One turn moves each row of this set onto another row. After a few examples, where does it send each row asked below?
Q_996: [ 0.69  0.83 -0.54  0.34 -1.27  1.48  0.33 -0.71  1.52  0.18  1.52  4.55
  0.45  2.15  0.23  2.68  0.77 -1.48 -1.11 -0.42 -0.19  0.54]
Q_767: [ 3.11  1.17  0.51 -0.83  0.14  1.19  0.11  0.44  0.24 -2.10  1.72  1.59
 -0.40  0.77  0.45 -0.96  0.17 -3.05  1.42 -1.57 -0.60  0.71]
Q_680: [ 1.07  1.19 -0.50 -1.75 -1.11  1.89  0.47 -0.28  0.12 -0.83 -0.06 -0.63
  0.76 -0.91  2.58 -0.39  0.04  1.23  0.22  0.65  0.15  2.26]
Q_722: [ 1.85 -0.08  0.46 -2.24 -2.47  1.53  0.28 -0.87 -0.05  0.53  0.46  0.03
  1.36  0.41  0.34 -0.39 -0.19  0.86 -0.36 -0.24 -1.26  2.76]
Q_895: [-0.50 -0.70  1.68 -1.10 -1.08 -0.12  1.59 -1.02  0.80 -0.43  1.10  2.15
 -0.54  1.23 -1.04 -0.89 -1.72 -0.46 -0.37  0.39  2.12 -0.80]
Q_711: [-0.64  0.01  3.59 -0.09 -0.89  1.29  1.50 -0.68  0.78  0.22  0.75  0.58
  0.48  0.86  0.13 -0.03 -2.30  0.15 -0.03  0.73  1.19 -0.86]
Q_338: [ 0.18  2.31  0.52  0.55 -0.49  3.38 -0.69  1.16  1.78 -0.56  0.52  1.98
  0.08  0.05  0.02  2.70 -0.68 -2.34 -1.15  0.24 -2.70  0.59]
Q_267: [ 2.62  1.42  2.28 -0.38 -0.15  1.59 -0.78  1.20  0.46 -1.87  0.93  0.42
 -0.42  0.64  1.27  0.34  0.01 -3.29  1.46 -1.20 -0.67  1.14]
Q_296: [ 1.51  0.61  0.26  0.78 -1.17  1.46  1.71 -1.16  0.47 -0.85  0.82  1.50
  1.87  0.88 -1.92  0.88  0.16 -0.19  1.15  0.31 -1.88  2.82]
Q_183: [-0.91  1.06  2.91 -0.42  0.13 -0.24  1.46 -0.69  0.78 -0.97  0.13  2.24
 -0.38  0.35  1.04  0.14 -1.36 -0.13  0.12  0.56  2.64  0.19]
Q_910: [-0.78  1.38  2.37 -0.41 -0.52 -0.32  1.01 -1.38  0.65 -1.37  0.12  1.95
  0.91  0.38  1.16  0.09 -1.34 -0.04  0.07  0.18  3.16  0.92]
Q_871: [ 0.12  3.69  1.15 -0.24 -0.84  2.42  1.56 -0.17  0.02 -0.30  0.92  0.32
  1.24 -1.13  1.41  1.00  0.10 -1.69 -1.79 -1.43  0.96 -1.14]
Q_522: [ 0.92 -0.22 -0.60 -2.87 -2.54  0.43 -0.78  0.10  0.50 -0.89 -0.15 -0.04
 -0.51  0.16  0.85  0.02  0.47 -0.29 -0.56  0.50  0.85  2.83]
Q_17: [-0.42  1.20 -0.05  1.09 -1.16  2.45 -0.51  0.53  2.08 -0.25  0.67  2.37
 -0.12  1.50  1.91  3.66  0.61 -1.63 -0.91  0.76  0.63 -0.02]
Q_381: [ 0.17 -0.05  0.01  0.13 -2.08  0.41 -0.30  0.44  1.42 -1.96 -0.25  0.48
 -0.47  0.90 -1.66  2.15  0.72 -1.90  0.68  1.34  0.35  3.00]
Q_441: [ 1.58 -0.75 -0.16 -0.72 -2.54  0.69  1.03 -1.82  1.25 -1.88 -0.82  0.00
  2.12 -0.75  0.95  0.02 -1.26 -0.66 -0.61 -1.05  0.37  2.73]
Q_929: [ 1.20 -0.86 -0.09 -0.75 -2.69  0.52  0.56 -1.33  1.50 -2.11 -1.06 -0.44
  1.60 -0.76  1.25  0.41 -1.18 -1.00 -0.65 -0.69  0.89  2.69]
Q_901: [-0.68  2.18  2.29 -0.47  0.93  1.18  1.12  0.82  1.05  0.11  1.34 -0.66
 -1.54 -0.06 -0.34 -0.55 -1.33 -1.83 -1.06  0.95 -0.73 -0.73]
Q_316: [ 0.93  0.14 -1.81  0.56  0.98  2.34  0.17  1.83  1.66 -1.82 -0.31  0.85
  0.49 -0.88 -0.11 -0.81 -0.64 -0.24  0.64 -1.44  0.00  1.38]
Q_96: [ 0.37  0.81 -1.31  1.27 -1.03  3.54  0.95 -0.50  1.64  0.31  1.98  2.45
  0.98  1.59  1.03  1.97  0.00 -0.64 -0.80  0.50 -0.70 -1.31]
Q_631: [-0.08  2.61  0.20 -1.55 -1.85  0.71  0.58  0.26  0.37 -0.86  0.75  1.22
 -0.37 -0.37  0.11  1.07  0.71 -3.16 -2.45 -1.47  2.23 -0.70]
Q_821: [ 1.55  0.51  0.75 -1.36 -0.55  1.63  1.61 -2.61  1.46 -0.74  1.10 -0.33
  1.32  0.24  1.92  2.13 -1.24  0.21 -2.05 -1.78 -1.43  0.38]
Q_849: [ 0.14  2.06  1.36 -1.07  1.11  0.28  1.89 -0.16  0.55  0.18  2.10  1.31
 -1.22  0.31 -1.48 -1.51 -1.07 -1.74 -1.17  0.04 -1.08 -0.37]
Q_380: [-0.32  2.09 -0.35  0.57 -0.76  3.24  0.05  1.33  1.76 -0.46  1.40  2.72
 -0.47  0.89  0.04  2.70 -0.04 -2.59 -1.23  0.63 -1.38 -0.61]
Q_305: [ 0.60  0.83 -0.70 -1.85 -0.22  0.75  0.93 -1.74  1.96 -2.31  0.47 -0.44
 -0.48 -0.29  2.86  2.38 -0.50 -0.59 -2.04 -1.03  0.67  0.36]
Q_537: [ 1.25 -0.37  0.88 -0.97 -1.02 -2.28  0.50 -1.91  1.18 -0.18 -0.13  2.53
  0.79  0.84 -0.44 -0.60  0.20 -0.38 -0.88 -0.11 -1.07  0.54]
Q_372: [ 1.29 -0.66 -0.53 -0.49 -2.32  1.04  1.07 -1.55  1.38 -2.18 -0.80 -0.65
  1.96 -1.03  1.50 -0.02 -1.31 -0.56 -0.48 -0.57  0.70  2.18]
Q_731: [ 0.62 -0.07  0.25  0.41 -0.49  0.46  1.15 -1.25  1.41 -0.22  0.17 -0.75
  1.27 -0.17  1.17 -1.14 -0.85  0.69 -0.34  1.31 -1.31 -1.79]
Q_682: [ 0.10  2.48  0.08  0.33 -0.45  2.67  0.18  0.90  1.51 -0.34  1.36  3.91
 -0.06  1.00 -0.11  2.78  0.23 -2.53 -1.21  0.02 -1.56  0.18]
Q_184: [ 0.15  2.30 -1.10  0.43 -0.24  3.16  0.73  0.72  1.50 -0.51  1.82  3.62
 -0.03  0.86 -0.12  1.98  0.01 -2.26 -1.10  0.25 -1.52 -0.68]
Q_600: [ 0.79  1.97  1.41 -1.12 -2.47  1.86  1.12 -0.56 -0.10  0.78  1.48  1.02
  1.40  0.25 -1.12  0.67 -0.10 -2.43 -2.54 -2.22  0.02 -0.92]
Q_536: [ 2.69  0.58  0.78 -0.42 -0.50  2.48 -0.29  1.15  0.53 -1.72  1.77 -0.42
 -0.42  0.83  0.51 -0.78 -0.44 -3.04  1.38 -0.74 -0.94 -0.40]
Q_420: [ 0.59 -1.00 -0.30  0.18 -0.55  1.93 -1.41  2.56  1.97 -1.19 -0.90  0.27
 -0.04  0.05 -1.04  0.53 -0.66 -1.40  0.05 -1.38 -0.16  2.04]
Q_853: [ 0.28  1.26 -1.44  1.23 -0.32  2.30  1.52  0.07  1.05 -2.42  0.38 -0.41
  0.50 -0.49  0.28  0.84  0.29 -0.15  1.57  1.97  0.14  1.35]
Q_865: [-0.34  0.43  1.83 -0.23 -0.76 -1.54 -0.85 -0.14  1.91 -1.12 -1.47 -0.21
 -0.34 -0.02  1.95  1.13  0.19 -0.84 -0.63  1.38  0.46  0.28]
Q_25: [-0.50 -0.55  0.82 -1.04 -1.82 -0.03  1.13 -1.57  0.69 -0.92  1.18  1.50
  0.63  1.20 -0.89 -1.15 -1.75 -0.46 -0.50  0.25  2.70 -0.43]
Q_244: [-0.43  2.61  2.89 -1.09  1.09 -0.50  0.76  0.52  0.87 -0.07  0.92  1.28
 -1.78  0.23 -0.60 -0.02 -0.67 -2.34 -1.18  0.16 -0.36  0.87]
Q_822: [ 1.51  0.15  0.39  0.55  0.50  1.78 -0.20  1.39  1.33 -0.75 -0.56  1.86
  1.46 -0.11 -0.83  0.11 -0.63 -0.32  0.45 -2.41 -1.33  2.89]
Q_455: [-0.64  0.11  3.23  0.09 -1.74  1.28  0.82 -1.08  0.75 -0.11  0.56 -0.01
  1.68  0.97  0.22  0.16 -2.34  0.08 -0.12  0.55  1.69 -0.17]
Q_146: [ 1.23 -0.80  0.00 -2.51 -1.80  0.21  0.38 -1.99  1.92 -1.16  0.87  0.18
 -0.29  1.05  0.51  2.38 -0.71 -1.31 -2.71 -1.74 -0.37  0.78]
Q_51: [ 0.35  1.40 -1.82 -0.15 -0.71  3.14 -0.15  0.83  1.79 -0.97  1.44  2.48
 -0.51  0.27 -1.19  1.31 -0.65 -2.57 -1.35  0.22 -2.26 -0.44]
Q_919: [ 0.41  2.90 -1.05 -0.05  0.42  2.20 -0.06  0.56  1.58 -1.44  0.75  3.97
 -0.34 -0.27  0.11  1.89  0.00 -2.30 -1.03 -0.26 -1.83  1.03]

Q_767 moves to Q_536
Q_865 moves to Q_537
Now these:
Q_821 moves to Q_305
Q_522 moves to Q_722
Q_17 moves to Q_996
Q_372 moves to Q_929
Q_822 moves to Q_316
Q_380 moves to Q_682
Q_895 moves to Q_711
Q_51 moves to Q_338
Q_853 moves to Q_381
Q_631 moves to Q_600
Q_910 moves to Q_25
Q_244 moves to Q_849

